Each path is a new rotation, seen through one point. The rows after it are directions, each followed by how far the rotation turns it, in deg/step (0 if it stays put).
Each turn is a multiple of 5 degrees from 10 to 175, or 0.
Each row of a path follows its step; steps can be skipped.
Rotation 1:
step 0: [ -4  20 -14  50  13   9  15 -11 -12 -14   3 -16  17  13  13 -11  20 -12
  20   1 -10 -12  18  12 -31 -26   1   9   3   5 -10  13 -17  31 -30   5
  21  18  10]
step 1: [  8  25   7 -19  13   2 -27   5 -21  -7  10 -20 -26  15  -4 -13   2 -19
 -11  12  22  -2 -26  22 -19   1  -4 -21 -16   1  -5  11 -24   4  25 -15
  10   6  48]
step 2: [  3 -11   0 -16 -14  18   9   4   4 -38  22  -8   2  23  -5  41   6   1
 -14  18  12  -7 -20   6 -12   2 -17  -4  -5 -33  -1 -23 -10 -16   8  45
  -9 -12 -16]
step 3: [  7   7  -6  59  -7  23  21 -17  22  -8 -15  -1 -13  19   5   3  -9  -6
  -5  32 -14   0  32  -4 -16 -17   6  15   3 -17  17  10  12 -31  -4   5
  -1  13  14]
step 4: [-32  40   7  -3   3  -3  -1   6  -7 -12 -13 -10 -23   0  -9 -22  -3  17
  -4  12 -14  39   5  46  11 -23   0 -16   8  -9   7  13  -5   9  26 -17
  -3 -14  20]
step 5: [-17  15  18 -22  14  -8  18  -3  -6  22  10 -14 -21   5 -13  18  -6 -21
  12  15 -10  -6 -19   3  -4 -25 -15 -26 -23  -3 -17 -24   2   5   2  42
 -21  -5 -36]
step 6: [-15  14  18  45  14 -17  22 -23  10   1   8   6  29   9  35   8 -11 -19
  -2  14  11 -16  25  10  -8  23  -3   1 -15  18  -4  -4  16 -15  12  29
  23   1   8]
step 7: [-21  17  -4  24 -14   6 -19   4   3   6   8 -26  -7  -7   9 -10 -20  -8
 -16  -7  11  14 -24  28  32  19  17  14 -15 -15  12 -16  16   7  43 -23
  -8  12  23]
step 8: [ -8  -3  -6 -40 -29  -9  16  12  -2  13   0 -18 -11  13  -5   1  -6  -4
  32 -13   8   6  16   2  11  -9   2  10  -4 -28 -10 -35  11 -39  20  15
 -19 -24 -23]
step 9: [-30 -11  -2  28  26  15  23  -2  30  23   3   7  -1 -14  24   5   2   8
  21   2  -5  11  44 -24   4  10 -34   0  -8   0 -21   0  24 -13 -15  -5
  -4 -12   7]
Directions:
[  3   5   1  -4   2  -4   3   0   4  -6   2  11  -3  -7  -7   0   1  -7
   1  -9   9   8   1  -2  -8  -4  -5  -4  -9  -4   1 -10  -6  -3   5  -6
   0   0  -6]
110
[-3 14 -6  0 -3  0  2  0  0 12  3  4 -3 -7  3  1  9 11 -8 -3  2 -5 -3  5
 -7  0 10 -1  4 -3  3 -1 -1 -1  3 -6  2  4  6]
115
[ 11   5  10  -3   1  -5   1   2  -1   9   2   5   1  10   1  -7  -1  -6
   3   1   3   2   9   0  -5   0   0  -1   8   6  -1   3   3 -14   0  -1
   0   1   8]
140
[  1  -3   3   1  -3  10   3   1   1 -11   1   5   6   0   1  -6   3  -6
 -10  -2  -6  -9  -7  -2   1   4   4   5   0   3  10  -3   5  -9  12   0
  -6   2  -2]
80
[  1   2   5  -7  -5   7  -5  -3   4   2  -1  -1   8   0  -8  -1  -6   3
   2  -5   4  -3  -6  12   2  -7   3   2 -11   2  -9  11   0  -3   1  -5
  -7  -5   3]
115
[-8  2 -2  7 -2 -7 -2 -6 -2  8  9  1 -3 -8 -3 -5 -6 -6 -1 -1 -3  2  6  3
  6  4  0 -3 -3 -9 -2  6  6 -6 10 10 -3 -6 -5]
20
Rotation 2:
step 0: [  1  -2 -16 -36   4  -2 -10  -7 -10  -4  -5  16  11  12  11  -4  -3 -22
   9 -20 -24 -17  27 -18  -1   3 -24   5 -46   5   3  24 -11 -14 -11  19
  -3 -25   0]
step 1: [  1 -10  -3 -23 -27 -12  12   6   1  -5 -17  -6 -41  31   6  10   1  -7
   3  19  -5   9   7  -6   5  22  -8  33  -2   5 -15  13  -8   3 -33  19
  11 -27 -17]
step 2: [ 14  -2 -20  13   0   6  -7  38   7   1  10 -11 -22  10 -27 -17 -34  12
  30   3  10 -22  22 -12  -7  -1  22  19  -3 -10  -6  -8  -1 -13 -21  25
   5 -19   1]
step 3: [ 25 -24 -15  -2  -5   0  -2 -27 -15  -1   0   4  21  -3 -15 -15   7   7
  19 -10  -7 -15  19 -21  -8  -2  26  23 -21   0  22   0 -43  -5 -16  -8
  -3 -35  13]
step 4: [-24   4   1  10 -20 -29  28 -20 -18  15 -14   3  -6  19  -7 -14  -2  -1
  24   2  14   8 -20  14   3  23  26  34   1  28   5  19 -19 -10  -5  -2
   7 -23  -3]
step 5: [ -3  -3 -15   2  -3  -4  17  14   4   8  13  -1   2  22 -16  -5 -22  18
   3 -18  26 -16 -18  28 -18 -37  17   2  -7  13   4  14  16 -45 -18   8
 -10 -22   7]
step 6: [ 37 -22  13 -35  -3  -6   0   6 -19  -1   7 -20  36  -2 -20   0  25  26
   2   7  13  -3 -15   7   3 -15   3   9   1   9   0  15  -5 -13 -10 -27
 -12 -30   2]
step 7: [  8   8  26 -10  -3 -20   4  19 -11  34 -23   3  16 -13  -5 -39   1  -1
  -6   1  27 -10 -21  -4  -8  21   3  29  17   1 -13  24   3 -10  31  -3
   7 -12 -10]
step 8: [  3 -16  -8 -20  12   3   0  13   6   2   4  32  -7  11 -10  -8  -6 -18
 -29 -40  30 -14 -21   2 -27 -17   1   7  19 -11   4   8   1 -22   5 -14
  29  -6   9]
step 9: [  8  -9  -6 -46  18 -27   4  14 -24 -23  15  -9  18  12 -11  -5  14  -8
  -8 -19  10   6   9  10  23  -6   3  20  26   7  -1 -17  13  17  -6 -30
  24  -2 -10]
Directions:
[  4   7   3  -2   2   8  -1  -4  -7  -5  -5   9   1   0 -10   7  -2  -3
 -11   2 -12   2   1  -1   4  -5   2   5   8   0   5   1  -5 -10  -5   0
  -4  -1   1]
135
[ 0 -7 -5 -6  2 -2 -3  8 10 -3  4 -2 -5 -6 -6  5 -6  2  7  1  1 -6  3 13
  1 -5 -2 -1 11  2  8 -1 -2 -1 -4  0  1  7  8]
110
[  2   2  -9  -8   7   1  -7   1  -3  -9   2   0   9  -2   2   4   9   3
  -2  -4   2   0  -3  -8  -4   1   9 -11  -4   6   6   3   2   4  -7   7
   3  -3   8]
125
